One vector is turned by the same rotation once a step. Each row is the vector after some number of steps, and that number follows the row.
The counts run from 0 to 144.
[168 136 101 122 115 162 197 142  95  95 160 148 142 131 119 120 114 105
 150 138 124 132 116 142 156  95  69 148 175 166 126 140 119 114 134 101
 145  94 144 125 105 140 145 139 109  99 178  88 140 120 113 144 111  96
 104  90 176 160]  78
[186 136  95 110 100 151 183 130  98  96 153 152 131 155 136 124 117 140
 146 129 134 133 152 155 166 115  56 146 170 158 147 135 121 108 161 102
 151  99 116 117 113 142 165 122  91 113 158  97 142 139 130 144 112 107
  83 102 166 131]  66
[189 111 104  87  92 152 183 107  99  89 158 118 123 146 126 163 143 116
 168  97 148 132 157 115 163 113  60 176 114 115 153 144 139 126 136 128
 167  93 115 102 130 152 142 151 100 114 147  93 126 126 108 112 108 122
 103 108 151 138]  141
[153 129 107 105 111 154 164 133  67  90 163 158 169 127 120 154 126 119
 147 166 123  98 100 112 163 113  90 147 136 137 142 154 117  99 105 105
 146  86 134 112 115 164 142 142 136 104 190  97 116 101 104 148 133 111
 111  81 159 159]  104
[187 138 104 120 116 159 194 141 102  91 172 142 138 127 137 114 131  95
 158 136 139 135 122 146 171 102  78 153 152 149 128 141 122 122 136 111
 154  88 130 130 101 133 121 143  97  97 169  89 136 126 116 141 110  89
 113  97 169 156]  79
[142 139 109 123 114 157 185 125  95  96 153 153 138 135 142 126 126 109
 168 131 135 131  94 140 148 138  68 165 161 172 148 142 127  96 111 119
 172 118 141 120  96 148 128 139 103  93 179  74 138 119 114 153 111 114
  91 102 177 136]  76
[148 119 134  96 104 158 184 109  82  90 146 132 136 150 135 134 128 129
 143 145 115 109 142 149 175 116  67 175 136 122 164 163 141 120 118  99
 175 111 143 108 121 166 147 141 104 102 170 105 104 109 122 119 125 110
 100 108 179 162]  46
[169 119 110  98 108 144 181 116 103  97 136 124 131 145 139 127 141 113
 171 107 133 143 119 129 158 129  39 172 131 113 149 152 147 114 130 127
 184 111 133 107 107 145 152 142  86 119 166  89 139 127 121 118 109 126
 103 118 185 145]  49
[196 113 101  90 104 145 186 120 105 103 157 107 122 145 115 154 134 108
 163 121 135 138 138 105 162 105  49 166 131 120 134 147 143 123 139 125
 162  83 124  97 130 148 138 147  89 122 160 106 124 131  97 110 116 123
 113 111 165 155]  140
[194 142  92 102  96 160 181 121  87  82 159 144 157 143 118 157 145 123
 171 112 162 120 111 124 145 125  68 142 132 125 140 127 114 102 120 108
 133  82 114 116 110 139 143 134 137 120 161  76 144 119 117 151 100 111
 101  83 149 121]  96
[194 128 101 115 110 154 159 123 100  84 174 159 149 141 127 172 145 113
 173 121 161 133 115 119 156 116  90 168 128 153 147 131 101 109 136 126
 147  83  88 123 107 129 152 153 118  95 152  78 134 139 114 142 117 112
 117  85 143 143]  7
[173 120 118  96 118 139 187 121 104 108 134 113 135 149 127 125 135 112
 159 132 116 138 117 121 173 121  48 165 135 118 142 152 153 117 139 113
 175 104 138 101 111 144 154 130  71 121 177 102 123 120 118 121 115 115
 101 122 190 158]  48
[190 125 128 110 126 151 176 105  86  83 149 154 162 165 112 175 140 134
 150 135 134 126 127 146 164 103  74 156 131 148 135 133 136 111 144  88
 144  94 103 122 107 141 178 139 121 106 161 100 114 128 109 118 107  96
 112 102 161 163]  20
[211 136  99  91 123 144 183 130 102 107 158 154 151 135 127 125 125 112
 159 125 138 114 140 119 155 119  74 129 141 130 124 143 127  96 140 119
 141  72 129 107 109 153 122 123  89 122 164  92 149 122 100 139  97  91
  75 112 154 125]  82
[183 136 117  96 148 151 179 129  89  93 152 138 160 161 145 147 152 105
 160 127 135 119  78 119 159 143  79 158 119 125 138 149 125 105 107 129
 158  84 113 127 109 140 124 147 106 103 180  74 123 121 118 129 109  94
 105 112 169 145]  3
[177 133  93 105  71 147 180 118  90  94 168 148 123 112 147 123 120 134
 162 142 156 106 154 142 157 117  56 148 132 132 151 153 124 100 133 109
 156  97 132  97 118 161 126 135 103 119 159 100 142 128 105 153 108 129
  85  90 144 119]  69
[152 134 121 105 116 163 178 127  74  91 166 156 167 132 129 146 129 113
 148 156 130  93 107 128 159 118  95 159 130 136 142 155 116 106  90 109
 153  85 133 116 118 166 115 150 132  96 187  87 117 102 103 148 127 102
 111  87 155 157]  0
[190 109 102  89 104 146 178 127  89  99 150 115 131 158 124 151 120 119
 148 140 125 136 135 119 156  95  41 162 143 123 131 154 142 120 135 117
 154  78 122 112 138 154 162 150 103 118 166 116 127 137 107 107 120 126
 121 106 171 158]  139
[150 137 103 120 106 160 186 132  88  89 152 158 141 133 132 125 115 120
 151 139 132 128 109 150 143 112  65 156 181 170 138 141 121 102 112 104
 152 108 144 125 105 156 145 140 123 100 179  83 143 115 117 149 110 109
 100  93 173 145]  77
[173 116 109  94  88 152 172 114  99  90 136 131 133 146 129 147 132 124
 166 109 136 145 134 135 145 117  33 163 152 123 152 150 142 104 123 124
 162 109 131 108 113 159 171 143 110 124 153  80 152 125 120 119 107 126
 104 107 177 138]  50
[148 122 116 119  74 141 155 102 101  94 163 141 106 137 145 163 130 138
 149 155 137 116 128 130 171 126  68 176 129 155 166 157 133  92 127 115
 179 121 121  85 132 152 165 145 101 106 158  92 115 129 100 128 127 142
  99  93 157 127]  42
[188 121 112  79  86 157 171 110 105  88 152 131 129 156 119 168 144 130
 156 103 139 128 167 123 168 117  65 161 130 113 162 138 137 113 139 120
 157  93 115 102 134 166 161 136 110 121 138  82 133 118 111 111 110 111
  90 108 147 124]  142
[173 147 102 109  81 151 189 123 110 112 165 139 127 109 119 124 134 111
 157 138 126 109 142 111 182 124  91 145 130 130 156 145 121 109 137 109
 156  94 152  80 115 146 120 118  88 115 172  91 120 103 101 165 116 100
  69 100 148 124]  71
[194 115 108  98  95 136 160 106  92 100 155 148 155 126 114 176 125 128
 163 149 142 110 130 103 153 105  67 140 114 118 137 153 138  95 129 113
 144  82 111  86 118 157 172 142 109 133 167 106 141 121  82 126 121 134
 110  97 147 146]  24
[179 121 107 108  80 149 178 115 113  99 142 133 130 138 105 152 129 112
 159 106 129 150 146 122 152 100  51 157 161 132 144 140 140 111 142 117
 152 104 141 101 115 147 179 137 104 121 158  79 155 121 105 123 108 118
  97 103 171 138]  51
[161 124 119 116 110 164 184 109  86  78 158 135 146 162 108 182 142 133
 150 132 135 127 118 139 160 102  71 171 142 153 142 135 135 116 124  93
 152 100 113 114 118 148 174 150 140 105 158  89 112 125 107 120 111 115
 123  87 165 162]  123
[146 149 110 121 116 146 185 121 108 112 145 142 130 138 137 120 129 110
 159 143 121 126  81 124 161 145  73 155 159 167 141 143 130  90 121 120
 168 112 147  98 105 140 134 129  84 103 184  78 126 118 106 155 112 112
  74 114 183 126]  75
[148 118 136 108 127 148 161 100 100  92 154 147 134 158 140 171 140 120
 152 140 123 121 104 123 156 138  84 189 128 168 157 156 138  95 110 132
 183 115 114  99 122 159 150 152  99  90 172  88 109 121  93 113 122 128
 100 116 172 155]  30
[195 122 130 117 127 141 181 107 102  93 164 133 148 147 126 162 151 121
 162 136 147 127 127 141 177 106  74 168 110 136 132 147 141 120 146  99
 165  93  99 108 109 125 154 138  97 106 157 103 112 138 108 113 111 105
 124 106 164 171]  125
[161 127 132  99  87 155 143 112 103  84 158 149 141 137 127 186 149 119
 142 153 113 106 125 111 180 125  94 162 118 116 168 155 128 101 112 119
 158  99 122  87 135 164 169 151 120 106 158  74 110 105  97 120 132 117
 103  99 155 129]  27
[153 108 134 105 125 150 171 107  95  96 149 152 143 165 114 173 118 127
 141 143 105 114 127 132 160 112  79 171 156 173 148 150 145  97 123 112
 166 106 126 105 127 171 164 144 105  99 172  98 110 115  92 111 126 116
  96 115 169 161]  135
[161 127 111 122  76 139 156 107 114 106 163 139 113 136 140 166 144 130
 158 149 132 129 125 113 181 134  81 175 121 156 171 152 127 103 146 129
 177 114 112  76 125 139 171 141  78 103 157  92 116 130 106 135 131 137
  90 100 157 131]  41
[187 132  87 117  85 138 177 121 102 101 172 145 118 116 156 111 120 127
 172 141 161 124 145 137 167 118  57 153 128 143 144 150 116 105 152 117
 169 102 119  97 109 136 126 135  76 113 158 107 142 145 114 149 113 125
  94  99 155 130]  68
[162 138 118 119 115 147 188 116  97  96 148 112 140 164 102 178 142 113
 159 138 127 130  75 107 155 119  70 159 134 158 129 131 140 106 120 103
 153  95 126 105 127 132 158 141 122 111 178  86 104 122  90 124 109 115
 115 100 166 155]  17
[170 125 104 101 104 157 189 122  99  90 157 150 130 161 138 129 132 128
 156 109 144 134 153 161 159 122  63 170 160 161 161 137 119 115 151 111
 163 109 115 124 105 146 150 131  99  98 148  89 140 134 139 136 108  99
  82 104 168 131]  65
